Named moves, each a turn or a mirror, and the order they were made in; the first pair answered
move N:
[ 20.1  -5.5  10.0  -6.9  -5.2  -5.1 -15.8  -4.6 -16.3   3.5  10.6  -1.0
   0.4  -0.7] |-> [ 20.2  -2.1   9.0  -3.1  -8.2  -1.9  -9.5   1.7  -9.5  12.0   5.6 -13.4
   3.5  -0.7]
[ -1.5  21.7  -7.6   5.1  11.9  16.3  10.0   4.9  21.1   6.5   3.5 -13.5
   1.7 -12.5] |-> [ -2.7  16.2  -5.8  -6.6  18.9   8.1  -1.5 -10.0   8.6 -15.3  16.1  16.8
 -10.6 -11.1]
[ -2.0  -0.7   7.6  10.0  -5.3   0.0  12.8   2.3 -15.9  -2.7   4.2   4.2
 -12.7  10.5] |-> [ -2.9   0.3   6.1  11.9  -7.8   2.2  14.8   6.0 -13.2   2.6   1.8  -2.4
 -10.6  10.4]
[ -2.9  -5.7   4.7  11.7  -5.6   6.3  13.3   4.6 -12.1  -6.2   9.3   1.8
  -6.5  14.2] |-> [-2.5 -3.6  5.0 14.4 -7.2  6.9 15.7  6.5 -8.9 -2.1  7.6 -0.1 -4.9 15.6]
move J:
[  1.2  10.9 -11.5   5.2   7.1  19.7 -12.2  11.3   4.2   7.5 -10.8 -16.8
   7.5  13.3] |-> [ -4.3  15.5 -14.4   6.6  12.0  16.5  -9.4  13.6   4.7  -6.2  -5.0  -6.5
   4.1  12.7]
[ -6.3 -27.5  12.9  -1.9 -18.7 -40.0 -10.7 -29.9 -28.2   6.3   3.4  18.1
  13.1   0.6] |-> [-13.2 -23.6   9.1  -0.2 -12.5 -42.4  -9.4 -27.7 -25.0 -10.5  10.0  29.3
   9.5  -0.6]
[ -4.1  -4.0  17.7   1.2   0.6  -3.3  41.4  -8.9  21.0  13.1   0.9   3.9
  -6.1 -17.4] |-> [ -6.8  -3.0  16.5   3.3   1.6  -3.3  41.3  -8.9  23.8   9.4   2.8   8.1
  -6.8 -17.9]
[  4.0  -7.6  12.1  17.2 -11.2 -26.7  -4.5   5.3 -17.2  -7.2  11.4   8.2
   7.7   4.4] |-> [  7.5 -10.4  15.0  16.0 -13.4 -26.7  -6.0   3.4 -18.0  -0.3   8.1   2.3
   8.6   2.2]
move T:
[ -2.8   7.5   1.9 -12.3   9.7   1.3  20.3  -9.4  19.0  12.9  -1.5   4.5
   1.3 -22.3] |-> [ -4.1   4.7   4.7  -4.9   4.8   0.3  28.0  -5.7  19.6  16.8   0.0   0.0
   1.5 -19.0]
[ -3.1  -7.5  -5.7 -11.8  10.1  -1.2 -15.8 -16.5   1.5  -7.2  -9.3  14.6
   4.5  -9.1] |-> [ -6.8 -16.4   4.6  15.8 -16.7  -5.8  13.9   0.1  -3.8   9.1 -10.2  -3.8
   6.2   3.6]
[  1.0  -0.3  -2.8   4.1  13.1  -6.6   1.1 -11.1  -0.9 -25.1   9.9  21.7
  -1.5  -6.6] |-> [ -0.8  -7.1   4.2  21.4  -3.7 -11.2  21.0   2.2  -2.8 -14.4   9.6  10.9
   0.2   2.6]
[  4.9  -9.7  -4.3  -1.0 -21.5   1.5 -12.6   9.9 -25.8  11.3 -12.0  -3.9
   3.5  20.7] |-> [  6.7  -5.2  -8.3 -17.0  -8.4   2.3 -29.1  -0.8 -23.9   3.2 -12.4   4.4
   3.3  14.7]
move L:
[-12.7   4.1   1.2  11.0  -2.5  -4.0  30.7   3.7   9.3  -8.5  21.3  17.1
  -8.7   3.4] |-> [ -2.4  -5.7   7.2  -0.5   3.4   0.7  30.9  -5.8   0.6   1.0  20.9  20.3
 -14.2  -2.7]
[ -3.4   5.1  20.4  -0.2   0.8 -15.9  11.3 -22.1 -14.7   8.1  -6.4 -12.5
   1.1  -1.2] |-> [ -3.2   5.2  19.9   0.5   1.3 -14.7   5.8 -21.0 -15.7   9.2  -8.0 -14.8
   3.8  -0.7]
[ -9.0 -13.8   7.0 -11.3  -0.5  -3.5  11.8 -21.6  11.5   5.6  -8.0  -7.7
  -2.7  -0.5] |-> [ -6.1 -13.5   5.2 -13.6  -2.0  -3.8   4.7 -20.7  10.1   6.0 -11.1 -11.1
   0.7   2.9]
[ 15.9 -30.8  21.4   3.7 -19.8   0.1  21.1  17.3 -16.1  20.3  -9.4 -10.1
   0.7  28.1] |-> [ 17.9 -29.4  18.6   4.6 -21.7  -1.4  15.3  20.1 -15.4  20.5 -11.9 -14.2
   3.7  30.8]
Now pairs of rows:
(2 to 4 moves a pair)
[ 19.3  -3.9   9.6 -21.5  -6.6   7.7 -17.2 -13.7   7.5  15.8  -8.0 -27.3
   4.8 -10.9] |-> [  8.7 -10.5  22.0   7.0 -12.8   3.4  34.2  -3.6  -1.1  -4.3  14.1   3.9
 -18.3  -2.8]  J T L L
[  7.4   0.6 -12.2  -6.5   5.3   9.0 -25.2  -2.4   9.6  21.4 -22.5 -14.9
  23.9 -12.5] |-> [  9.0  -3.9  -7.1  -5.8   2.7  11.4 -16.2  -6.3   9.1  30.5 -23.2 -15.3
  20.8 -15.6]  J L J
[ -3.4  13.9 -16.1  -4.3  25.9   7.1  -0.3   0.3   4.1 -37.4  11.1  22.7
  -6.5  -0.1] |-> [ 23.5  -2.2  -4.5 -20.8   7.9  17.5 -13.9  -6.4   2.0  26.3 -16.3 -25.5
   8.5  -2.6]  N T N J
[-10.8  36.7 -21.5 -11.7  13.9  -9.7 -28.1   6.0  12.5 -19.1  -4.6   6.7
  12.1 -24.4] |-> [ -3.6  25.6  -9.6   7.8 -12.6  -7.7  -6.4  22.5  13.0  21.3 -19.9 -32.3
  22.9 -14.5]  N J T
[  3.8 -12.0  13.8 -18.2  -6.3  -1.5  -0.3   0.1 -31.0 -24.2  27.9  39.0
 -18.7  -0.5] |-> [ 11.9  -8.3   8.6  -2.3 -28.8  10.4 -11.3  26.0 -16.3  32.9  -6.4 -35.4
  12.5   6.9]  L J N L
[ 17.5  -2.0   4.1 -21.0   4.0  17.9  -2.2 -11.9  10.2  32.3 -13.7 -27.6
   7.1  -5.2] |-> [ 18.8  -9.0  11.2 -15.8  -3.0  18.5  13.6  -8.9   4.7  36.6  -9.0 -22.4
   1.6  -4.5]  J L J T
[  2.9 -28.3   7.2  -1.9 -23.9 -11.0  -3.9  -9.3  -0.3  28.9 -18.4  -3.6
  10.7  -6.3] |-> [-16.4  -8.6  -2.6  27.3 -24.4  -6.3  18.3  15.7  15.7   7.5 -11.7  -6.8
  13.0  -2.5]  J T N J
[  9.7  -8.0   8.0 -14.5  12.5   9.4  -5.8  -6.6  23.9   9.1 -14.3  -4.2
  -1.0 -17.4] |-> [ -0.8  -9.6  13.6   5.7   8.5   4.0  26.1   4.1  20.1  -7.4   1.4  11.8
 -12.5 -10.2]  T J L T
[-14.2   4.6 -10.7 -14.9   3.8 -39.4 -42.5 -27.9   8.9 -16.6   3.4   6.9
  19.9 -20.7] |-> [-30.5  16.9 -14.1  27.3  -7.8 -34.2  -6.9   6.3  27.4 -17.0   1.5 -16.4
  27.8 -10.3]  N T J T
[  6.1  -6.8  13.0  16.2  -9.4  19.9  57.1  13.2  -2.4  21.6   1.2 -15.2
 -12.0   2.2] |-> [  9.8   9.0  -5.2 -29.2  34.6  25.4   7.6 -16.9   2.5 -17.2  11.3  25.7
 -20.8 -15.8]  J T L
[-25.9  -7.0  11.4   3.2   2.2  -9.5  -2.8  -7.8  11.2 -23.0   2.1   3.0
   6.2 -11.7] |-> [-23.7  -3.1   8.6   0.7   6.9  -7.0  -8.3  -9.5  13.1 -20.2   1.0  -0.9
   7.0 -14.2]  T N T
